0: [ 86 209 194 188  80 118 112 216  84 132 200 145]
1: [199 176 127  68  88  98 172  36 125  86 113 232]
2: [134   6  45 109 191 144 113 117 155  73  89 127]
3: [139  32  75  95 152 119 126 101 133 124  77  68]
4: [155 159 197  90 157 159 129 201 114 150 164 151]
5: [ 79 161 185 155  95 155 137 175 132  86 160 116]
6: [144   0  17  88 125 143 125  44 167 146  67  45]
7: [ 99 179 155 122 137 148 112 163 148 140 162 158]
8: [153 185 123 167 121  60 182 118 100 141 100 161]
9: [125 123 111 137 114 135 116 147 124  97 165 109]
10: [ 96 174 171 123 111 146 118 170 129 148 174 136]
11: [141 181 168 212 177 131 109 100 183 115 184 138]
12: [158   0   0  69 152 112 118  77 152 103  57  92]
13: [131 100 128 133  78 130 133 155 157 131 157  61]
14: [168 139  87 110 117 128 149  93 122 151 102 164]
15: [109 164 155 116 112 125 119 160 152 137 158 143]
16: [121 121  96 105 110  97 137 130 136 146 110 108]
17: [ 98  30 104 150 243 117 156 135 122  78  83  77]
18: [ 90 216 179  84 111 207 105 204 236 171 147 255]
19: [130 180 172 147  92 135 120 182 121 172 164 115]
20: [161  17  97 105  99 148 103  92 163 181 120  19]
21: [146  43  84 111 101  99 136  92 146 124  99  59]
22: [128 198 181  90 125 152 129 132 135 107 161 183]
23: [159  22   0  56 186 115 111  77 116  30  66 147]
24: [119 112 145 147  61 149  89 198 136 135 177  55]
25: [112 142 142 167  91 176 121 202 139 143 137 134]
26: [ 92 183 190 104 125 155 108 175 117 122 155 144]
27: [138 151 169 143  76 116 124 150 137 147 142 115]
28: [ 75 215 192 197  69 111 104 230  78 117 221 147]
29: [119 148 152 117 112 144 106 148 140 122 142 151]
30: [137  27  45 100 187 159  97  96 149 100  83 110]
31: [199  77  55  57 149 123 169   6 134  84  62 160]
32: [117 182 189 143 120 148 107 145 118 169 135 143]
33: [148  20  43  83  97 154 133  54 173 165  88  62]
34: [117 196 191 190  94 163 112 158 114 184 168 162]
35: [106 184 174 114 102 157 115 188 138 125 170 150]
36: [143 205 178 187  29 102 145 115  81 162 123 159]
37: [ 96 137 130 134 139 104 126 144 162 154 136 150]
38: [131 132 153 149  96 121 114 129 125 176 132 130]
39: [131 205 162 135  75 144 103 160 124 120 139 141]
40: [112 185 179 122 126 156 112 171 133 136 175 162]
41: [119 196 172 118  90 143  75 152 143 114 140 152]
42: [120  70 108 106 156 139 118 132 152 108 120 131]
43: [109  51  67 141 220 167 134 103 126 134  64  95]
44: [125 180 178 167  96 130 107 169 117 176 153 131]
45: [139 140 140 157  68  99 111 135 115 164 137 114]
46: [133 195 195 145 114 118 126 171 120 157 170 151]
47: [102  89  94 154 142 176 111 155 149 143 113  81]
48: [ 91 255 233 154 139 139  68 141 148 154 255  98]
49: [124 191 164 160 117 120 143 151  81 138 155 162]
50: [118 168 158 125 147  91 143 132 134 111 155 133]
51: [127 139 170 128  47 185 101 202 141 137 170 100]
52: [104 147 134 197 173  75 173 152  91  77 108 137]
53: [ 77 181 184 108 102 137  99 174 127 127 161 152]
54: [181 215 139  98 129 123 154  43 131  44 159 255]
55: [132 139 132 138 112 126 134 115 123 127 133 137]
56: [136 172 140 183  97  97 152 137  98 170 134 135]
57: [121 155 174 165 103 131 106 160 119 170 142 140]
58: [113 165 240 134 103 190  79 188 113 126 255 156]
59: [151 207 176 196 189 136 107 148 152 129 167 136]
60: [162 173 135 112  93  91 158  92 114 129 114 182]
61: [ 90 142 120 110  81 183 119 204 153 152 173  90]
62: [111 129 160 182 160 122 133 176  95 110 106  99]
63: [119 195 201 219 117 125 127 196  88 153 189 229]
64: [151 127 143 131 141 126 128 104 132 131 106 124]
65: [123 154 172 129 125 166 115 140 142 171 155 121]
66: [117  58  96 114 184 130 132 125 145  82 102 137]
67: [151  50  43 127  85 131 130  84 144 164  75 135]
68: [171   0   6  88 149 123 125   5 140 181  57   0]
69: [ 95 182 175 119 118 163 110 166 145 134 179 156]
70: [124 190 197 117 151 165 116 169 149 136 176 158]
71: [106  76  93 112 122 139 128 123 123 119  92  69]
72: [ 78 146 152 187 151 112 132 187  93  98 140  93]
73: [123 126 111 123  60 192 115 205 162 159 160  82]
74: [118 145 133 159  85 150 101 186 123 175 166 102]
75: [149  85 111 117  87 124 123 129 140 171 132  77]
76: [139  46  76  87 189 156 112 107 151  79 102 147]
77: [120  73 108 100 153 136 113 130 148 101 117 135]
78: [101 199 178 178 133 157 118 191  81 151 179 169]
79: [123  43  54 245 216  87  78 241 164 197 146  30]
80: [128 203 174 194  40  99 140 139  78 154 142 151]
81: [145  17  99 102 106 151 116  84 177 179 119  22]
82: [120 177 188 157 127 110 105 175 120 183 135 111]
83: [105 177 188 133 115 150  96 188 128 144 178 131]
84: [192 172  94  91 136 128 157  24 144  34 136 245]
85: [162 207 199 128  92  90 164 101 115 130 128 177]
86: [111 191 183 120 130 187 117 153 154 159 160 148]
87: [125  80 114 149 255 132 167 118 122  61  58 131]
88: [140 139 176 123 152 122 124 106 116 133 121 128]
89: [102  78 114 149 108 183 100 145 158 161 126  95]
90: [110 106 145 105  95 159 131 136 135  98 114 112]
91: [128  33  52  96 128 183 108  73 169 161  79  62]
92: [160  84  33 101 128  75 182  63 119  90  72 162]
93: [132  61  58 129 107 171 117  73 157 204 101  50]
94: [ 93 125 125 206 104  86 144 186 107  94 153  94]
95: [106 198 179 126 128 163 104 170 130 155 186 157]
96: [126 182 140 108 115 137 116 119 158 130 123 179]
97: [116 188 193 116 126 143 119 175 133 140 183 152]
98: [107 130 142 138 184 127 147 135 105 100 106 120]
99: [167 174 128  96 124 111 161 107 123 120 124 189]
100: [117  13  36 135 190 100 147  95 114 116  67  30]
101: [113 128 150 162 135 133 168 158  92 151 139 142]
102: [174  86  39 136 155  31 208  50 102  74  72 121]
103: [186 141 102 164 126  26 211  64 104 116  78 164]
104: [159  88 119 120 117  64 161  93 116 150 121  68]
105: [120 193 183 123 107 144  86 173 130 133 169 147]
106: [126  60  99 136 170 171 108  91 153 137 103 121]
107: [214 196 131  57 121 105 179   6 153  29 120 255]
108: [136  10  50  89 149 151 112  74 170 131  75  98]
109: [152 221 165  80 141 155 139  61 147  27 179 255]
110: [149 115  94 103 195 135 135  49 115  73 124 214]
111: [134 211 215 168  77  82 156 108 104 122 127 168]
112: [125  97  67 126 223  83 199  64  93   0  71 210]
113: [152   0   0  64 161 109 107  79 158  86  47  72]
114: [137  81  73 156 163  53 174 100  87  84  97  99]
115: [141  27  53 120 144  80 163  76 130 102  78  61]
116: [127 149 142 110  84 132  92 130 147 124 126 128]
117: [ 93 171 160 130 101 146 131 195 118 140 178 144]
118: [125  36  45 118  80 102 128 113 148 132 100  82]
119: [ 97 166 156 127  71 126  87 183 104 111 117 101]
120: [154 122 143 106  84 104 143 129 129 178 152  64]
121: [156  18  55 124 202  55 173  58 110  74  62  83]

[182 153 227 175 172 100 106  96 113 151 122  69] -> 88
[ 97  55  89 147 201 170 130 114 144 144  78  85] -> 43
[125 136 116 130  66 183 117 201 155 161 157  89] -> 73
[122  52 108 113 192 152 115 104 137 148 109  89] -> 106
[177 209 170 106 131 115 165  50 107  70 147 220] -> 54
[ 61 137 186  97  83  78 100 148  66  87  57  70] -> 119
[117 186 162 121  89 151  84 161 143 124 148 139] -> 41
[113 160 133 170 123  89 151 175 111 194 128 136] -> 56
[186 182 153  77  93 100 178  59 134  96 114 201] -> 1
[130 189 168 159 117 119 136 127 105 127 147 166] -> 49
[ 99 188 172 106  86 165 112 215 149 125 164 123] -> 35
[125  71  36 142 191  81 171 103  96 104  76 119] -> 114
[105 205 177 165  97 132 109 210 102 145 194 123] -> 0
[181 202 255 208 178 116  79 128 117 165 146  72] -> 59
[ 99 202 187 198  85 118 113 213  97 162 210 102] -> 0
[ 87 102 134 140 222 142 134 151 105  94  99  96] -> 98
[131 219 212 186  73  77 155 113 107 120 146 151] -> 111
[146 220 184 132 119 121 168  63 133  72 148 218] -> 54
[146  77 104 152 206  95 157  65 107 103  77 116] -> 114
[109 209 189 185 127 157 139 167  83 153 160 188] -> 78
[161  87  28  99 128  76 180  67 122  90  69 165] -> 92
[176 149  68 112 135  98 163  64 119 151  89 157] -> 14
[107 208 201 194  54 167 112 208 124 119 180 112] -> 0
[156 212 182 120  79 104 144 114 113 145 139 188] -> 85
[118 194 196 191 120 135 122 191 101 150 187 213] -> 63
[141 134 164 122  87 139 109 148 141 152 149 101] -> 27
[148  94  94 165 117 127 109 120 105 174 113  69] -> 75
[130  78  96 115  88 155 109 148 142 148 118  67] -> 75
[159 138  90 111 122 122 144  98 133 163 110 152] -> 14
[129 143 129 163 155  83 172 124  97  88 104 147] -> 52
[152   2   0 120 132 112 138  39 149 110  53 126] -> 12
[136 171 143 156 146 149  62 175 148 148 105  89] -> 82
[161 175 150 129  76 101 168  85 124 105 128 178] -> 60
[147 130 172 114 158 123 134  80 109 116 110 135] -> 88
[103 111 127 145 189 130 134 147 110 117 100  94] -> 98
[ 89 112 121 129 222 160 140 146 131  87 108 157] -> 98
[160 214 165  79 159 164 135  68 140  28 189 251] -> 109
[122 213 180 199 109 102 161 158  85 156 153 185] -> 49
[176 165  97 107 108 115 126 105 121 150 102 156] -> 14
[ 60 171 212 114  88  83  93 163  50  97  64  94] -> 119
[ 62 160 211 167 102 140 143 162 126  66 156 121] -> 5
[205 201 148  71 114 100 178  26 147  49 121 249] -> 107
[119 144 161 129 106 162 121 160 150 159 162 121] -> 65
[159  28   0  61 176 142  98  66 134  61  70 150] -> 23
[ 98 110 151 185 195 120 139 191 100  93  98  86] -> 62
[138  46  62  98 177 161 109  92 153  83 100 155] -> 76
[115 129 105 131  72 191 118 204 153 153 147 103] -> 73
[206 177 134  63 137 108 169   0 134   0 120 255] -> 107
[122  86 133 112 107 155 134 151 167 127 147  76] -> 13
[119 179 191 140 116 151 101 139 121 166 132 142] -> 32
[144   0  19 120 238  89 173  38 115  49  26 109] -> 121
[102 194 186 207 123 136 144 198  65 171 176 167] -> 78
[142 213 184 194  87  71 158 100 110 111 151 196] -> 111
[212 199 127  34 114 151 160   0 140   0 131 255] -> 107
[135  20  46 109 187 146 116 112 153  70  94 143] -> 2
[128  61  61 159 167  60 185  84 107  80  66 105] -> 114
[119 162 175 137 120 122 113 170 132 177 138 103] -> 82
[112 109 126 107 103 179 118 131 151 159 146  70] -> 89
[115 156 143 178 117  97 142 161  81 159 145 121] -> 56
[211 165 121  75 107 104 187  32 145  88  97 230] -> 1
[134  88 123 125  72 196 107 133 172 168 138  86] -> 89
[ 58 175 213 100  84  90  91 166  58  88  75  96] -> 119
[116 181 179 143 115 156  83 190 136 152 188 111] -> 83
[ 98 182 191 192 141 155 169 204  73 154 162 184] -> 78
[130  54 107 122 187 150 116 102 139 156 107  84] -> 106
[134 165 138 117  56 141  68 146 145 124 118  90] -> 116
[101  86 102 144 175 169 123 140 148 140  98  97] -> 47
[124  85 121 132  81 148  95 165 145 134 151  64] -> 13
[164   0   0  56 116 131 154   0 158 187  60   0] -> 68
[101 170 151  93  61 177 142 238 179 136 180  99] -> 61
[153   0   0  88 183 107 128  71 130  59  55 153] -> 23
[154 207 172  73 135 160 130  71 157  29 169 255] -> 109
[153 107 142 127 139 115 154  79 123 123 109 134] -> 64
[198 206 169  86 125 129 164  37 123  35 139 255] -> 54
[ 92 150 162 180 163 109 125 179  99  98 148  99] -> 72
[129 159  98 190 111  97 165 153  95 172 131 157] -> 56
[139 152 132 148 118  66 167 134 105 148 111 156] -> 8
[112 187 190 173 113 110 139 123  96 127 158 156] -> 49
[148 107  76  87 191 153 153  42 129  49 126 208] -> 110
[ 46 194 227 146  93  49  86 145  76  67  87  80] -> 119
[128 173 182 148 121 115 108 171 131 183 146 116] -> 82
[120 173 161 155 130 136 155 162  84 161 153 151] -> 49
[146  85  35 155 162  45 166  54  91  78  69 147] -> 102
[109 144  99 155 127 120 158 150  93 151 135 169] -> 101
[103 190 194 111 122 142 109 180 100 110 147 138] -> 26
[107 199 172 164 115 158 111 185  96 142 170 169] -> 78
[103  94 129 147 179  94 131 136 113 114 109  76] -> 98
[125 103 154 104  79 152 136 159 174 131 162  71] -> 13
[111 184 173 123 116 138  87 167 133 125 157 136] -> 105
[ 97  88 107  96 103 201 111 143 163 165 151  43] -> 89
[ 95 155 141 147 106 202 101 190 134 232 137  63] -> 74
[ 93 108 129 133 209 142 129 154 114  96 107 114] -> 98
[117 197 180 213  88 103 114 179 102 181 147 138] -> 44
[  8  57  89 118 253 200 114 122 141 201 102 124] -> 43
[133 141 165 123  78 144 108 161 150 149 150 105] -> 27
[125 204 169 131  86 146  97 162 125 122 143 142] -> 39
[160 133 173 138 146  92 143  97  81 119 123 134] -> 88
[132 193 138 187  85  93 165 138  97 176 135 159] -> 56
[128 102 112 182 158  46 180 119  82  95 112  88] -> 114
[168 164 162 148  98  59 180 116  95 150 119 144] -> 8
[128 195 173 114 149 140 141 113 138  72 157 198] -> 22
[ 77 136 108 134 199 131 144 134 114  93 104 155] -> 98
[215 150  90  61 115 129 164  41 129  76  86 210] -> 1
[151  86 118 153 105 146  93 127 117 190 141  67] -> 75
[102  53  78 144 241 158 141 105 113 108  84 130] -> 43
[164 161 116 114 110 131 135 105 121 147 119 164] -> 14
[111  89 122 147 142 155 128 161 164 130 112  88] -> 47
[161  36   0  89 168 105 139  74 127  72  68 165] -> 23
[147 203 171 150 118 111 162 111 120 111 148 189] -> 85
[109 125 143 172 143 119 117 152 116 120 136 100] -> 62
[146 160 152 151  91  93 150  84 122 127 117 165] -> 60
[162 116  95  98 198 129 133  29 105  72 126 222] -> 110
